[[152 114 136 122]
 [130 133 124 134]
 [131 142 118 136]] | 118

[[157 100 107 134 130 122 120]
 [130 101 131 157 127 147 116]
 [106 114 151 100 132 131 141]] | 131

[[129 134 113 147 154]
 [134 133 116 145 153]
 [131 134 114 145 152]] | 145

[[140 115 134 126 124 116]
 [110 136 111 125 143 135]
 [153 130 150 136 127 123]] | 127

[[123 137 127 120]
 [118 122 151 109]
 [114 118 137 142]] | 137

[[135 110 124 123]
 [120 101 115 137]
 [131 141 122 129]] | 122

[[126 138 129 131 120 124 140]
 [138 104 116 117 120 115 120]
 [130 131 120 143 134 145 118]] | 145
---
117,119,109,158,120,156,153 yields 120

133,145,120,132,149,126,138
134,134,134,140,130,115,118
138,140,123,137,142,137,132
yields 142

142,101,130,121,156 yields 130

153,137,128,150 yields 137

149,136,115,106,110,143 yields 106

158,149,143,148 yields 149

118,124,148,134,114,127
113,128,152,127,131,136
yields 127

134,154,147,128,110,130
112,132,134,121,124,120
129,128,130,128,130,129
yields 128
---
((118, 134, 123, 124), (149, 118, 147, 99)): 118
(150, 105, 140, 99, 111): 140
((133, 129, 141, 129, 121, 135, 155), (105, 117, 128, 143, 124, 137, 122), (101, 116, 132, 152, 129, 144, 133)): 129
(124, 121, 130, 145, 155): 130
((139, 140, 124, 131), (104, 143, 151, 147), (134, 142, 148, 119)): 142
(109, 106, 113, 137): 106
---
array([[124, 115, 151, 104, 110, 156],
       [102, 138, 112, 130, 100, 118]]) → 124

array([[138, 151, 139, 106, 143],
       [127, 144, 135, 128, 135],
       [114, 129, 158, 132, 139]]) → 127

array([[129, 152, 116, 129],
       [154, 128, 119, 139]]) → 129

array([[116, 120, 130, 122, 142, 137, 123],
       [ 98, 133, 109, 112, 138, 103, 118],
       [137, 118, 128, 141, 132, 139, 117]]) → 98

array([[127, 140, 148, 110, 116, 157, 145],
       [127, 119, 128, 137, 153, 106, 114]]) → 127

array([[128, 144, 125, 118, 121, 120, 128],
       [124, 109, 102, 108, 110, 101, 130]]) → 128

array([[111, 143, 135, 149, 145, 101, 120],
       [116, 147, 138, 150, 144, 101, 124],
       [112, 143, 135, 150, 145, 101, 121]]) → 116

array([[121, 120, 102, 109, 102, 105],
       [135, 142, 105, 107, 112, 109]]) → 121

array([[123, 127, 123, 145],
       [132, 127, 136, 101],
       [130, 116, 120, 111]]) → 132
---
[[134 114 121 101 138 134]
 [142 125 144 151 140 128]] -> 114

[107 124 114 138 131 129] -> 124

[[145 101 129 135 132 134]
 [134 129 135 127 131 122]] -> 101

[[127 123 131 118 113 139 132]
 [151 135 121 112 117 117 123]] -> 123

[132 119 101 123 109 139 127] -> 119

[119 115 157 109 127 129] -> 115
---
[[129 140 143 136 111 158]
 [121 130 143 131 111 153]
 [142 112 144 131 111 158]] result: 131

[143 120 156 149 129 144] result: 149

[[126 130 125 106 146 139 107]
 [144 141 128 115 141 114 146]] result: 141

[109 136 133 117  98 118] result: 117

[152 112  99 107 138 156] result: 107

[[120 107 148 133 124 151]
 [144 107 112 128 128 126]
 [107 121 148 127 139 107]] result: 127

[[122 124 139 123 149 119 148]
 [120 130 140 119 150 135 138]] result: 150

[[151 117 106 150 152 148]
 [149 126 140 131 141 111]] result: 131

[126 104 129 110 134 119] result: 110

[140 152 130 123 119] result: 130
---
105  116  145  156 -> 116
153  142  106  137  128 -> 106
142  155  134  135  113 -> 134
113  126  125  153 -> 126
106  104  103  104 -> 104
127  113  104  114  130  109 -> 114
150  117  137  114  148  133  127 -> 148
134  113  128  156  122  149 -> 156
